In the rows, 128 means zero.
One turn sends every row of this set to another row. A few are shown first. Where does it send the rows asked after them?
K732: [118 113 129 136 112 122 127 129 108 108 107  99 147 133  70 107 139 115
 137 136 128 105 126 134 140 123 130 126 121]
K84: [120 108 130 124 131 161 116 117  96 136 110  86 159 138 102 136 109 131
 147 147 114 108 148 142 118 121 133 147 143]
K879: [141 101 126 120 115 135 130 139 108 132 120 101 126 139 101 151 137 135
 117 160 120 118 163 154 105 133 145 140 151]
K257: [122 127  87 132 119 129 119 119 127 133 110 122 145 118  83 122 143 156
 112 137 127 111 136 164 124 138 130 102 134]
K300: [108 121 116 140 148 143 113 140  90 105 104 113 157 116 104 106 124 142
 109 131 122 102 142 138 131 157 141 144 130]
K674: [135 110  97 139 111 147 102 119 120 130 110 108 127 122 107 120 106 154
 113 146 139 130 146 128 132 141 137 130 148]
K382: [137 128 128 127 133 150 115 124  98 120 110 120 150 125 123 149 132 126
 117 159 136 102 147 149 114 160 145 134 159]
K859: [125 119 104 124 115 127 137 140 104 121 118  94 154 131  90 129 139 133
 118 139 119  90 161 172  98 130 125 118 114]
K831: [104 115 111 145 147 147 113 139  98 112  94 105 163 122  97  97 135 137
 104 131 118 107 133 139 134 145 138 138 137]
K80: [134 116 108 139 104 144 107 112 122 118 112  95 128 135 109 107 103 150
 117 141 139 128 146 128 129 140 133 125 137]
K390: [113 117 127 133 109 130 126 126 100 107 115 101 140 138  76 104 130 121
 138 136 128 115 120 136 134 116 131 127 116]
K604: [137 134 121 113 109 120 105 117 106 115 122 114 139 117  86 145 135 142
 143 154 130  99 114 144 123 142 121 121 132]
K951: [127 104 100 134 120 141 118 125 116 138 123 114 158 127  92 122 133 162
 109 131 108  96 134 162 120 135 126  99 159]
K167: [109 115 138 131 123 133 111 137  90 107 107 114 150 132  75 124 155 115
 140 150 124 101 123 136 137 126 135 129 131]
K662: [136  98 132 116 131 133 124 139  95 115 115 110 118 124  94 150 124 139
 122 155 112 108 152 155 111 148 145 152 140]
K305: [128 107 125 126 130 159 107 118  89 133 123  84 169 134 106 131 114 142
 137 143 111 101 144 142 113 121 125 139 155]
K276: [142 100 140 143 117 123 118 136  95 102 115 119 138 141  99 130 153 134
  93 155 134 104 142 147 126 139 135 116 147]
K884: [141 117 104 130 117 145 108 131 109 131 110 110 175 129 102 112 137 141
 106 144 138 114 160 153 127 115 107 110 139]
K550: [116 137 124 132 122 145  97 136 110 104 105  81 140 121  95 121 134 121
 130 161 134 115 135 141 119 140 127 131 103]
K118: [126 106  94 142 114 140 120 117 121 136 126 122 152 125  91 130 138 160
 106 137 118  96 128 162 116 130 125 109 153]
K806: [134 104 134 123 124 133 126 135  93 117 119 108 120 118  96 145 131 149
 121 152 119 104 156 147 116 155 154 159 144]

K732 moves to K662
K674 moves to K831
And these:
K305 moves to K80
K550 moves to K382
K276 moves to K859
K167 moves to K879
K390 moves to K806

One turn sends every row of this set to another row. A few are shown first. Where does it send the rows asked after them?
K861: [127 130 107 117 120 106 125 122 131 121 117 124 118 130 141 137 136 127
 106 128 152 133 100 116 132 131 139 133 113]
K93: [119 111 117 142 122 130 133  98 120 141 124 149  92 129 159 151 142 122
 100 145 134 139 105 116 130 123 123 114 121]
K862: [144 139 122 126 121 149 141 146 139 123 145 149 108 102 144 139 139 140
 124 137 151 110 118 128 125 128 112 102 112]
K535: [127 133 122 103 147 135 104 115 139 125 159 142 110 118 119 143 144 131
 102 136 145 140 117 137 128 122 121 120 121]
K413: [105 131 143 124 133 122 137 119 125 156 116 134  97 133 137 144 147 140
  96 155 134 128 107 100 124 121 126 104 114]
K126: [130 139 142 105 140 127 117 121 127 123 152 135 117 109 105 145 133 144
 113 140 126 130 121 135 146 107 115 112 116]
K914: [140  97 122 130 122 142 131 111 134 130 144 132 142 126 126 118 137 124
 107 133 132 134 123 109 136 104 123 103 118]
K994: [133 148 118 119 135 119 130 129 133 134 135 121 118 116 155 142 145 140
 112 140 115 132 116 135 141 131  85  93 143]
K905: [131 138 133 122 138 147 133 127 121 148 117 150  88 126 142 127 137 149
 130 149 127 108  98 123 107 126 118  96 102]
K780: [129 134 137 110 111 110 135 117 144 133 116 122 120 117 135 125 134 148
 116 134 131 115 117 108 145 119 129 138 131]
K253: [133 117 143 122 144 150 122 115 110 122 144 147 115 130 141 143 133 138
 117 125 107 150 113 108 133  94 117 120 109]
K56: [125 115 120 131 134 135 130 110 141 124 147 108 130 138 140 146 136 128
 126 154 140 133 146 117 129 110 134 111 115]
K822: [129 131 107 141 144 121 137 125 154 128 137 117 119 120 150 103 133 129
 110 129 132 143 116 101 121 140 117 112 118]
K399: [130 105 105 127 141 141 142  88 125 139 134 135 114 117 152 131 132 121
 112 127 114 154 111 103 111 131 122 107 111]
K367: [130 132 121 118 146 142 110 134 122 135 166 120 107 133 147 136 142 127
 121 128 104 120 123 108 122 146 123 101 123]
K960: [145 125 124 139 129 143 163 116 134 124 139 136 112 106 147 119 126 149
 122 129 113 140 111 111 132 119  95  99 115]
K589: [140 114 112 114 142 134 141 112 151 125 145 147 126 135 140 122 124 141
 127 123 145 142 127 119 105 113 110 132 127]
K874: [132 128 116  92 130 142 129 114 134 125 129 137 130 133 127 162 136 119
 102 131 117 126 117 146 120 120 119 118 139]
K285: [136 124 125 118 129 124 149 101 128 129 120 109 119 111 159 127 114 138
 117 135 106 140 124 123 132 107 129 124  98]
K850: [103 131 124 127 166 141 116 135 127 136 152 135 108 132 141 131 135 126
 111 129 132 122 147 107 123 121 119 110 120]
K146: [145 126 118 121 148 115 149 132 130 120 125 136 132 131 128 133 114 132
 130 129 130 125 144 129 123 100 117 116 107]
K100: [131 135 108 105 126 125 126 111 122 139 135 131 113 115 166 147 137 124
 105 138 115 146 107 146 133 125  95 104 136]
K334: [114 149 117 121 143 129 124 110 133 139 124 145 129 130 150 124 119 106
 105 135 131 141 120 131  99 128 116 126 133]
K835: [136 142 138 121 135 147 134 127 126 148 125 155  87 127 154 132 143 138
 126 152 132 116 102 126 101 129 126 103 102]
K742: [133 127  96 129 154 137 141 115 142 126 128 124  95 114 168 134 128 120
 117 142 123 133 141 135 117 124 124 105 109]
K603: [137 120 104 112 125 155 124 119 136 120 123 146  94 105 143 143 129 141
 140 149 132 116 111 138 124 112 120 111 117]
K105: [147 149 133 138 129 137 143 115 133 141 125 149 114 122 143 129 120 166
 118 134 119 117  92 118 112 114 111 113 102]
K248: [111 140 127  99 118 131 137 147 133 133 112 138 104 133 164 123 138 135
 122 146 135 123 104 104 123 120 123 120 123]
K45: [121 135 125 100 122 133 134 147 125 126 102 134 107 135 162 127 138 141
 116 139 132 122  95 108 127 115 121 115 113]
K41: [140 122 130 108 131 147 116 120 107 134 158 126 111 127 146 141 133 131
 124 126  86 128 113 114 130 127 124 106 116]
K646: [153 129 126 121 136 134 140  82 126 128 127 139 127 125 148 135 139 133
 112 136 140 121 149 142 124 121 123 106 114]
K465: [112 131 115 122 141 132 121 151 136 134 127 136 127 118 160 124 140 131
 122 133 140 119 119  83 121 129 119 111 114]
K492: [120 124 143 123 135 125 129 116 128 152 110 140  96 134 143 144 154 137
  91 152 129 135 100 103 124 116 132 109 113]
K813: [131 119 131 122 133 136 146  99 119 155 135 140 121 122 120 171 139 148
 114 132 129 125 109 104 109 125 125 109 108]
K671: [135 151 147 128 145 132 135 116 129 123 108 125 145 133 139 135 124 151
 113 130 112 130 111 126 121 112  99 117 123]
K819: [124 125 141 152 132 124 141 120 132 142 118 130 101 126 149 146 151 148
 102 144 126 107 127 107 147 124 110 100 126]
K580: [134 128 119 129 120 136 125 101 116 144 143 137 109 135 168 134 142 110
 125 140 120 139 111 151 134 106 121 115 117]
K120: [138 133 134 140 154 126 153 118 137 135 127 113 121 116 148 138 141 138
 120 137 107 125 148 100 127 130 121  97 111]
K133: [134 133 156 125 149 120 124 127 128 131 135 121 118 113 127 136 111 143
 101 133 108 140 106 128 119 129 102 127 117]
K579: [123 130 134 119 157 121 110 123 136 137 137 125 106 115 137 134 112 123
  94 136 118 142 114 136 105 138 115 133 122]
K797: [131 152 104 135 145 128 125 119 143 149 124 149  98 125 152 129 120 129
 117 147 130 115 117 131  98 125 134 117 107]
K712: [127 139 125 146 136 134 129 124 132 142 143 117 119 139 147 118 152 145
 125 131 130 111 116 132 143 123  93  94 127]
K135: [126 118 129 104 127 141 124 123 121 129 114 136 125 115 169 143 128 139
 132 139 115 132 110  97 128 101 129 128 102]
K889: [127 144 127 111 129 135 138 132 140 120 141 135 135 134 112 156 140 129
 115 135 121 124 115 127 125 131 104 108 149]
K273: [141 133 114 143 135 125 137  91 129 118 135 146 126 129 123 121 137 133
 134 143 142 135 127 121 125 132 107  94 130]
K760: [136 131 133 111 140 122 116 124 137 136 152 123 120 134 129 140 156 121
 141 131 133 114 121 143 127 143 121 123 128]
K73: [142 115 134 102 124 128 123 110 114 137 146 132 127 127 121 136 144 125
 134 120 123 120 101 145 134 130 114 120 118]
K993: [139 123 122 130 151 126 125 117 143 155 123 148 113 120 119 156 156 125
 114 143 121 119 127 105 110 127 139 105 124]

K248 moves to K835
K742 moves to K399
And these:
K334 moves to K580
K579 moves to K100
K589 moves to K646
K465 moves to K797
K126 moves to K889
K603 moves to K813

